Where one turn sends some rows of the set: a few examples, then the rows asked:
tek: [ -7   1   2   2   3   5  -1  -3   4  -6  -8  -6  19  24  14   5   3  -5
  11  -3 -21 -26  -8  -6 -21  12  14   5   4]
Pepo: [  1  -2 -10  13 -14  -7 -12   2 -10 -15   2 -31 -18  -6   4  13   6   3
   3  -2  -2   0   2  16  20  14  18 -13 -11]
ged: [ 17  10   8   9  10   5 -21  -6  -1  21  12 -14   0   0  14 -12   1   0
 -10  11 -10  18  -1 -15 -11  -3  21  17  13]
keba: [  1   2   6   1 -19   9  19  -9 -19   5   7  22 -17  19  -8  -9   0  -8
   1   1  -8  20  -7  15   5  -6  -9  10   6]
Vose: [-11 -23   0 -10 -23  18   6  -1   4  13  -9   1  -3 -15 -11  -4   6 -14
   6  -8 -28 -14   8   0  -8  -2   1  -6  -6]
Vage: [  2   4  -1 -10   8   1  -6  -3   3   3 -15  -6  24  21  17   5   4   2
   2  -3 -23 -25  -6  -3 -19  11  11   1   1]
til: [ 13  15   9  11  15  -2 -25  -7   2  23  11 -14   6  -2   4  -9  17 -12
 -11  18  -7  11   0  -6  -6   0  20   4  11]
purit: [ 28   2  29  -8 -10   3  -1 -13   4  -1   9 -10 -16  16 -16  12  -8   1
   5  10  19   5   0   0  -6  12  -4 -13   2]
kap: [-18   6  12   1  27  -4   3  14   9  -1   4  -1  14 -12   1  -7  -1  -4
 -14  -5  13  23  17  -2  -9 -22  -4  13  -4]
luven: [ -1   1   7  -5  10   8   3  -6   7 -12  -9  -4  18  20  16   0  -3   4
  16  -9 -23 -18   3  -9 -23  10  13  -3  -6]
Zopa: [ -1   1 -16   5  10   7   6  15  -6   2  20   5   2 -30 -11  -7  -6   8
  -2  -8   3 -10  -2   1  13  23 -10   5 -20]
zule: [ -9  -1   8   0  29   0   2  17   8  -5   5  -3   9 -17  -3 -11   3 -11
 -15 -11  16  16  15   3 -12 -22  -4  13  -3]
soz: [-18  -1  14  13  12   2   1  12  14   1  -6  -7  11 -11  -3 -15   5  -6
  -7   4  20  20  17   1  -9 -25   2  16  -2]
tuko: [ -1 -22  -2 -13 -19  20  13   7   1   3 -10  -3  -4 -18  -8  -4   9 -12
   7  -8 -28 -18  -2   0  -8  -4  -7  -8  -8]
Vake: [ -1   4 -10  13 -11 -17  -6   8  -6 -14   9 -25 -14  -5   6   9   8  12
   9  -4  -6   8   0   6  23   9  15 -10 -19]
Zoz: [  0   4   0 -10 -22   1  17 -12 -15   6   4  23 -13  22 -10 -12  -2   0
  -6  -1  -6  22  -5  12   5  -8  -9  10  -7]
lofo: [ -5   4  -2  -3 -24   2  20  -5 -20  10   4  22 -14  21  -8  -7 -10  -4
  -9   6 -10  15  -7  12   9  -3  -9  13  -5]
bamu: [-10   0  10   4  18  -1   8  12  15   8   4  -6  14 -15  -4  -4  -1  -8
 -13  -4  18  24  23   0  -5 -19  -5  13  -4]
mufi: [  0  -7 -11  12  -7 -12  -4   4  -5 -21   4 -32 -13  -5   3   9   3   6
  11  -3   6   2   5  18  20  11  14 -17  -8]
nos: [ 11  10   7   9   8  -2 -18 -14   7  24  19 -22   8  -5  10  -7  -3   4
 -16  16  -3  23   4  -7 -10  -3  18  11   6]
dudun: [  6 -16 -13  -1 -11 -14 -10   5  -4 -15   9 -28 -13  -3   7  13   2  10
   3  -5   9   5   3  11  16   7  14 -19 -14]
bife: [ -8  -4 -11   7   4  13   2  17  -2  -5  18  11  -9 -25   6  -4  -4  -4
   1   1   8 -12  -8   6  18  25  -7  -3 -17]
vinuv: [ -6   4 -18   5   8   6   5  26   1   2  17   8   0 -27   7  -5   7   3
   1   2  11 -13  -8   7   3  25 -13  -4 -16]
kogo: [ 35   7  17 -13   3   4  -1 -16  -1   0   0  -3 -13  24 -18  13  10  -2
   2   7  13   9  -2  -8   3  -1  -9  -6   1]
ganes: [ -3   7  -3 -11 -16   2  14 -14 -17  10  11  27 -12  20 -11 -11   0  -1
  -3  -4  -1  16 -11   3   5  -6 -14  13   1]
ros: [-19   9  14   8  24   1   6  13   7  -1  11  -7   9 -13  -7 -11  -4 -13
 -14  -4  16  14  20  -2  -8 -14  -2  16  -1]
vumo: [ -9 -19   2  -7  -8  10  15  11   1  13  -9  -5  -2 -16 -15  -5  10 -14
   7  -9 -33 -17   4   3 -17   1   4   2  -8]
Visug: [  3  -1   8   1  11   8   0   6   6 -10  -5 -11  20  21  14   2  -1  -1
   8  -1 -21 -27  -8  -5 -26  13  11  -5   4]
bem: [ -7 -26   2 -14  -8  23  19   6   9  11 -11   3  -6 -13   1   0  11 -15
   7  -3 -31  -5  -1  -4  -5  -3  -4   8 -11]
miti: [ 31  13  20  -5   7   4   8 -18   1  -2   6 -12 -16  17 -21  16  -3  -2
   2   9  13   6   2  -1   2  -3  -9 -12  -9]
Geza: [ 28  14  26  -5   7   4  -1 -15   1   7  16  -6 -20  16 -13  16   2   0
   4   6  21   6   1  -4   3  -2  -7  -7  -2]
sosu: [ 18  13   9  11   8   2 -12  -6   7  31  11 -16  -1   6   6 -11   3  -7
  -9  11  -7  21   5 -13 -13  -5  17   9  13]
Kud: [  7  -6  -9   8 -12 -13   2   4 -10  -9   5 -36  -8  -4   2   9   8   8
   5  -7   8   8   5  16  16  10  18 -18  -6]
Nin: [ -6  10  -5  -3 -18   1   9 -16 -10   2   7  25 -10  21 -16 -12  -4   0
   4   5   0  14 -11  13  -2  -6 -15   6   2]
Non: [ -7   1 -23   7   4  11   2  21  -4   0  14   5   3 -34   5   0   0   4
  -2   3   1 -15  -2   2   3  23  -5   3 -22]
tamag: [ -2   5   1  -9   8   5  -8  -5   7  -5   0  -3  18  26  18  11   4  -6
   8  -1 -21 -28   0  -7 -16  11   9   7   9]

soz moves to Vake
bem moves to til
And these:
tuko moves to sosu
kogo moves to vumo
ganes moves to Visug
dudun moves to keba
vinuv moves to miti
zule moves to Kud
kap moves to mufi

Where one turn sends some rows of the set: a few examples, then the rows asked:
Losil: [ -2 -18  32   1  -4  -8   8  30   5 -16 -21  -4 -19  -6  14  -4  -9]
tareg: [ -8 -13  28   6  -4  -7   9  33  10 -17 -17  -5 -21  -5   7  -2  -9]
dat: [  5  -8  16 -13  -9  16   7  25 -12 -14  14  20   6 -19  25   7 -11]
pinan: [ -6 -15   4 -30  -7  16 -10   2  15 -20   6   7  31  -7 -22   0 -26]
bet: [ -1 -28  24 -14  -5  11   5  44  23   5   6 -12 -21 -19   1   0 -24]
Tukun: [ -7  -4  24  11  -8  -3  12  24  -4 -23 -10   7 -13  -5  14  -3  -3]
talud: [ -8 -16  29  10  -5  -1  11  31   8 -16 -12  -6 -22  -3   6 -11  -8]
Fusul: [  3 -15  13 -17 -10  26   8  33   2  -3  30   9  -3 -25  13   6 -20]
Kipu: [ -1  -4  11  -8 -12  17  11  25 -10 -15  19  21   3 -19  19   8  -9]
Zit: [ -3  -3  17   6 -10  14  14  21 -11 -21  10  16  -1 -10  18  -6  -4]
duka: [ -7 -12  16 -16   4   7  -1  -3  14 -22  -9   0  24   6 -25 -14 -19]
tepig: [  3 -24  16 -22  -7  20   5  41  15   6  23  -4 -12 -24   6   7 -27]
pumi: [ -8 -12   4 -23  -8  13  -8  -2  11 -27   3  10  30  -4 -21  -5 -21]
Kima: [ -3 -18  11 -31   3  18  -5   3  19 -11   5  -3  27  -3 -26  -6 -27]
dos: [ -2 -10  27   4  -5  -2  10  23  -8 -22 -13   8  -8  -7  22  -5  -5]
Goto: [ -6  -7  25  15  -7   4  15  22  -4 -22  -5   6 -12  -5  12 -11  -3]
fuvo: [  1 -20  14 -24  -6  15   3  43  14   2  19   2  -9 -25   7  16 -26]
nete: [  0  -6  13  -7 -11  24  11  26  -8 -12  25  18   3 -19  18  -1 -11]
Bifan: [ -5 -11  11 -22   2  15  -1  -4  11 -18   4   5  31   0 -21 -11 -20]
zekig: [ -6 -20   5 -31  -7  14 -11   7  21 -16   4   0  25 -10 -26  -1 -30]
fuv: [ -3 -20  15 -30   5  13  -6   5  25  -8  -1  -8  22  -1 -28  -8 -28]
pez: [-11 -22  11 -25  -4   5 -11   7  27 -18 -10  -7  16  -3 -29  -6 -27]
Gug: [  7 -17  17 -24  -7  18   4  33  -2  -4  19  13   1 -26  23  13 -20]
demep: [  1  -6  21  -3  -8   7  10  20 -14 -22   1  17  -1 -13  27   1  -6]
lata: [ -6  -9  12 -17   3  11  -1  -6  10 -21  -3   4  28   3 -23 -13 -18]
Sebot: [ -9 -23  10 -31  -5  10 -12   9  27 -16  -2  -5  19  -6 -29  -1 -30]
bek: [ -6 -21  27  -5  -2  -4   5  41  19  -6 -10 -13 -26 -12   2   5 -17]
Lole: [-11 -14  12 -15  -5   3  -7  -1  17 -29 -13   1  21   3 -24 -11 -18]
Vaza: [ -4   0  17   5  -9   6  12  21 -11 -23   4  17  -2 -10  18   2  -4]
fidi: [  0 -25  33 -11  -2  -4   3  38  15  -6 -16 -11 -22 -13  11   2 -17]
dodog: [ -2 -26  22 -19  -4   6   2  45  21   2   4 -11 -21 -20   3  12 -24]
nafe: [-11 -10   8 -16  -7   7  -7  -4  11 -29  -7   6  27   1 -20  -8 -18]
Kuf: [ -5 -20  16 -24   5   9  -4   3  24 -12  -8 -10  19   0 -31 -10 -26]
romi: [ -5 -23  29  -2  -4   1   5  38  21  -5  -9 -13 -27 -10   2  -6 -17]
loso: [  4 -27  27 -22  -4   4   1  42  16   1  -2 -10 -18 -20  12   9 -26]
Sen: [ -2 -14  10 -28   3  19  -3   0  14 -13   7   3  31  -3 -23  -7 -25]
lafel: [  7 -25  20 -27  -6  14   2  40   9   2  13   0  -7 -25  15  13 -27]
Bizos: [ -7 -16  17 -18   5   5  -2   0  20 -16 -11  -8  19   5 -28 -14 -21]
bevak: [-11 -20  13 -18  -5   2  -9   2  23 -24 -15  -5  16   1 -29  -8 -22]
Sif: [  3 -11  12 -20 -10  20   7  34  -1  -5  25  14   0 -26  15  15 -19]

duka moves to Bizos
demep moves to dos
Kipu moves to Vaza
And these:
zekig moves to pinan
talud moves to romi

